(in the rows, 128 means zero)
Turns, then the turns between two rows, first turn first; the first pair answered:
K47 (before |-> after):
[141  96 114 116 141 127 138 165  93 157 145] |-> [161 110 120 108 127 138 141 149  79 148 128]
[140 101 103 135  86 138 127 151 102 116 105] |-> [118  92  90 129  97 120 139 157 115 110 117]
[ 94 105 114 107 142 149 123 159 155 102 128] |-> [127 113 135 119 127 181  95 150 138 115 112]
K478 (before |-> after):
[ 84 111 148 134 147 118 122 149 155  90 139] |-> [ 85 102 148 148 155 136 106 155 138 122 141]
[159 163 134 129 127 101 158 101 156 113  92] |-> [169 146 162 144 125 130 104 122 166 122  96]
[143 166 145 145 119 133 144  83 120 125 116] |-> [148 162 155 146 114 140 126  88 128 116 116]
K14 (before |-> after):
[153 118 140 146 150  73 171 113 114 139 136] |-> [139 145 163 156 143  77 151  95 137 116 136]
[132 119 142 137 124 153 112 147 150 116 108] |-> [137 107 133 133 126 152 118 153 139 130 104]
[ 87 146 127 130 144 161 128 122 107 139 125] |-> [101 122 106 118 145 145 152 131  96 153 123]
[160 137 176 129 105 102 109 116 163 113 130] |-> [144 143 177 153 110 145  82 125 143 134 125]

Each pair is 2 to 3 turns apart.
[132  83 111 127 150 164 115 161 114 156 133] |-> [140  91 134 103 128 149 107 157 161  96 132] | K478 K478 K478
[109 151 141 140 131 119 116 109 175  76 137] |-> [141 168 134 139 113 152 123  91 132  81 106] | K478 K47
[147 180 146 142 109 210  99 107  97 119 110] |-> [ 54 155 117 155 158 178  96 148 139 131 166] | K47 K14 K47
[ 95 129 134 137 141 138 105 140 147 111 142] |-> [ 90 122 105 131 152 131 136 141 119 129 141] | K14 K478
[158  53  99 105 135 162 136 183  89 160 144] |-> [188  81 115  67  94 156 152 157 116  85 118] | K47 K478 K478
[153 130 104 130 117 201 145 149  57 158 101] |-> [145 164 137 103  87 194 127 136 131  59  94] | K478 K478 K14
[132 134 166 121 110 184  97 141 143  96 115] |-> [162 108 124  87 117  99 181 127 124 122 121] | K478 K14 K14
[174 134 154 139 115 152 107 137 103 144 118] |-> [126 120 114 131 147  79 162 142 126 151 149] | K478 K14 K47
[ 24 152 128 155 179 160 118 122 150 125 156] |-> [ 74 194 126 157 153 190 140  77  90 139 114] | K47 K478
[ 75 148 115 119 119  94 156 116 124 106 137] |-> [ 97 119 153 150 120 149  78 151 124 140 143] | K478 K478
[121 140 103  87  99 137 165 122 134  72 115] |-> [127 102  98 123 121 190 127 155  85 148 118] | K478 K14 K478
[117 101 117 119 132 114 121 149 148 122 141] |-> [143 127 115 104 110 125 142 124 131 100 119] | K47 K47
[ 94 144 133 115 125 139 135 142 151  87 117] |-> [110 111 103 121 142 130 159 156 105 149 120] | K478 K478 K14
[111 112  75 108 151 105 175 154 123 121 126] |-> [158  75 108 118 145  98 141 167 128 153 134] | K47 K14
[119 127 130 134 127 166 125 133  97 147 114] |-> [140 117 124 101 115 107 164 123 121 121 115] | K14 K14
[188 148 172 118  85 110  94 145 155 162 158] |-> [182 137 160 128  94 135  86 157 132 184 158] | K14 K14
[161 124 148 134 102 197  84 130  98 135 118] |-> [170 106  92 100 107 140 168 125  74 143 114] | K14 K478
[101 133 126 132 120 129 115 122 152 100 133] |-> [117 106 103 138 132 133 127 136 110 152 128] | K47 K478 K14
[124 182 144 132 109 122 144  80 104 139 118] |-> [124 171 152 145 108 167 106  99 101 148 117] | K478 K14
[167 109 115  99 116 108 155 117 150 107 122] |-> [172  85 131 119 122 144 113 144 143 135 127] | K478 K47 K478
[129 139 117  99 109  89 159 121 173  58  96] |-> [158 143  86 123 112 150 169 115  76 127  68] | K478 K478 K47
[155 189 184 128 125  81 123  71 158 121 162] |-> [143 189 153 140 143  75 153  62 113 164 161] | K478 K478 K478
[143 133 130  99  96 155 132 136 133  74 115] |-> [145 113 111 105 108 173 135 153 108 102 115] | K14 K14 K14
[117 151  85 120 147 132 172 119 163 148 122] |-> [104 153 101 142 154 135 149 119 167 163 134] | K14 K47 K478
[139 158 138 171 136 210  93 132 100 172 133] |-> [200 104 100  92 123  96 199 136 116 152 133] | K14 K14
[118 132 158 123 131 143 119 121 144 127 138] |-> [139 118 134 109 128 150 147 125 115 137 121] | K14 K14 K47
[100  98 143 125 148  96  84 143 181 109 168] |-> [112 139  88  93 136  87 176 100 129  87 131] | K478 K47 K47
[144 136 140 144 120 133 124 133 112 174 113] |-> [115 140 132 135 129  86 149 131 142 160 130] | K478 K47 K14
[147 111 136  88 125  97 113 150 181  79 133] |-> [118 102  96  84 144  86 147 161 161  96 138] | K478 K47 K47
[152 126 114 122 113 128 143 113 105 130 110] |-> [117 109 127 126 132 102 121 138 154 117 144] | K14 K47 K478
[ 79 134 105 132 139 168 114 152 138 111 121] |-> [ 83 128  86 121 144 152 139 153 128 114 118] | K478 K478 K14
[ 75 160 146 158 139 161  73 118 109 147 140] |-> [100 167 105 131 125 175 128 106  60 139 108] | K47 K14
[ 87 154 114 100 122 142 136 116 138 110 126] |-> [ 96 132  96  92 128 140 152 134 122 128 126] | K14 K14 K14
[110  96  99 114 139 161 151 172 128 119 105] |-> [124  83 112 127 140 163 134 177 128 139 109] | K14 K478 K478
[108 116 137 177 168 132 101 143 118 176 129] |-> [ 91 151 115 149 163  84 162 107 128 138 125] | K478 K14
[144  96 145 134 121 143  99 133 133 127 131] |-> [144  99 119 125 129 106 151 118 117 140 133] | K478 K14
[127 106 119 118 111 126 127 107 122  89 104] |-> [137  82 127 132 117 139 104 125 115 121 111] | K47 K47 K14
[117 147 111 132 130 134 135 113 102 133 126] |-> [107 127 111 136 144 123 127 130 114 147 143] | K14 K47
[122 188 142 136 102 134 111 124 134  87 119] |-> [ 94 179  99 129 119 138 142 136 110  93 118] | K14 K47
[128 103 117 127 139 108 139 136 120 171 136] |-> [142 152 142 117 111 107 143  97 133 121 117] | K47 K478 K14
[ 88 143 162  93 126 107 131 106 163  94  97] |-> [ 68 145 152 134 147 163 102 115 116 147  98] | K14 K478
[117 163 115 127 125 141 146 107 114 114 108] |-> [ 89 142 123 126 137 125 129 133 157 102 133] | K478 K47
